128 stands for zero in the data rows.
Here are some points:
ndarray[130 119 119 126 125 127 124 127]
ndarray[ 98 112 150 110 137 104 108 110]
ndarray[130 170 118 155 118 153 134 174]
ndarray[131  87 125 117 135 123 137 102]
ndarray[117  86 173  77 174 104 106  63]
ndarray[118  47 134  59 142  49  95  54]
ndarray[115 158 124 194 123 188 112 159]
ndarray[140  96 101  89  97  78 138 109]
ndarray[140 140 118 159 112 160 138 144]
ndarray[132 155 114 150 114 144 131 160]
ndarray[127 119  92  77 113  75 125 138]
ndarray[131 160  70 147  76 144 132 159]
ndarray[102 109  98  75 109  69 113 100]
ndarray[133  97 192 181 178 178 128  94]
ndarray[153 170 133 188 131 186 150 175]
ndarray[142 114 111 143 102 140 143 127]
ndarray[181 131 142 154 142 148 183 139]
ndarray[172 119 164 208 159 199 161 121]
ndarray[117  87 223 144 199 143 129  76]
ndarray[143 101 170 180 164 187 130 102]
ndarray[171 161 154 139 145 144 175 167]
ndarray[122 148  99 120 109 123 124 150]
ndarray[111 173  83  90  83  88 109 179]
ndarray[157 129 110 101 109 102 159 138]
ndarray[132 152  73  81  75  86 128 156]
ndarray[132 134 124 131 133 126 132 133]
ndarray[121 136 146 144 146 136 118 131]
ndarray[109 150 127 155 125 153 113 151]
ndarray[153 157 133 161 132 159 153 161]
ndarray[126  66 155 123 164 119 139  90]
ndarray[ 99 102 127  83 114  65  95 104]
ndarray[135  93 197 190 188 187 143  91]
ndarray[139 133 118 129 121 131 150 141]
ndarray[123 132 114  90 112 102 121 122]
10 more points follow, each with its number after it:
ndarray[131 104 157 160 164 165 134 105] 0
ndarray[133 103 183 138 165 121 128 102] 1
ndarray[148 169  96 187  99 186 146 173] 2
ndarray[149 121 107 124 114 137 145 122] 3
ndarray[102 119 112 121 119 118 107 115] 4
ndarray[172 139 144 128 147 138 175 135] 5
ndarray[128 178 122 123 120 124 127 183] 6
ndarray[140 166 151 177 143 177 141 170] 7
ndarray[131 194  70 136  72 134 134 202] 8
ndarray[143 137 128  94 131  93 146 133] 9
Which two of these numbered points are nearest to each point below, ignoring the direction in which the first points spread most? Their numbers follow each, nearest first.
ndarray[164 114 124 158 130 166 156 117] > 3 5
ndarray[172 129 107  91 109 102 167 138] > 5 9
ndarray[109 135 121 179 122 173 105 135] > 4 7
ndarray[101  82 205  91 178  64 122  70] > 1 0
ndarray[113  92 125 109 136 109 132  97] > 0 4
ndarray[124  92 153 152 158 156 116  99] > 0 4
ndarray[138 129 124  67 121  79 137 128] > 9 5
ndarray[139 188 109 166 109 164 138 193] > 8 2
ndarray[187 154 151 139 150 142 188 148] > 5 9
ndarray[129 134 131  93 122 102 128 131] > 9 7
ndarray[124 134 154 190 151 175 122 113] > 4 0
ndarray[132 104 212 171 209 161 136  95] > 1 0
ndarray[113 119 136 159 129 152 111 114] > 4 0
ndarray[125 108 189 144 189 140 136 106] > 1 0
ndarray[137 153  84 151  84 154 135 162] > 2 8
ndarray[126 149 114 115 106 117 129 161] > 7 6
ndarray[117  70 155  74 153  69 120  87] > 1 0
ndarray[163 122 126 168 133 166 164 126] > 3 5
ndarray[145  95 205 160 194 158 138  76] > 1 0
ndarray[123 150 131 152 132 151 129 155] > 7 6
ndarray[191 132 155 136 157 140 190 138] > 5 9
ndarray[152 113 176 214 176 213 155 102] > 0 4
ndarray[105 112 109 112 118 109 107 111] > 4 0
ndarray[111 108 174  98 154 101 125  96] > 1 0
ndarray[ 97 111 117 104 117 109 102 109] > 4 0
ndarray[ 99 137 130 134 131 126 100 135] > 4 7
ndarray[171 136 112 108 108 118 177 138] > 5 3
ndarray[ 99 105 114 114 121 118 103 110] > 4 0
ndarray[117 133 114 144 109 139 118 128] > 4 3
ndarray[133 108 177 184 179 187 136  97] > 0 1
ndarray[151 163  93 176  95 173 150 171] > 2 8
ndarray[107  95 221 153 202 154 103 104] > 1 0
ndarray[125 120 104  76 129  68 122 124] > 9 0
ndarray[139 160  59 114  64 113 139 168] > 2 8
ndarray[144 166  90 144  89 143 141 173] > 2 8
ndarray[124  49 112  90 121 140 101  60] > 0 4
ndarray[116 124 126 121 123 125 127 121] > 4 0
ndarray[108  99 184 120 179 115 120  74] > 1 0
ndarray[130 195 134 182 130 172 130 198] > 6 7
ndarray[135 189 170 203 161 192 131 191] > 6 7
ndarray[106 143 158 155 156 153 111 133] > 4 0
ndarray[128 183 126 161 123 155 128 189] > 6 7
ndarray[130 169  94 105  93 104 133 179] > 6 7
ndarray[118 145  78 109  79 110 121 158] > 2 7
ndarray[128 133 128 106 136  98 117 137] > 9 7
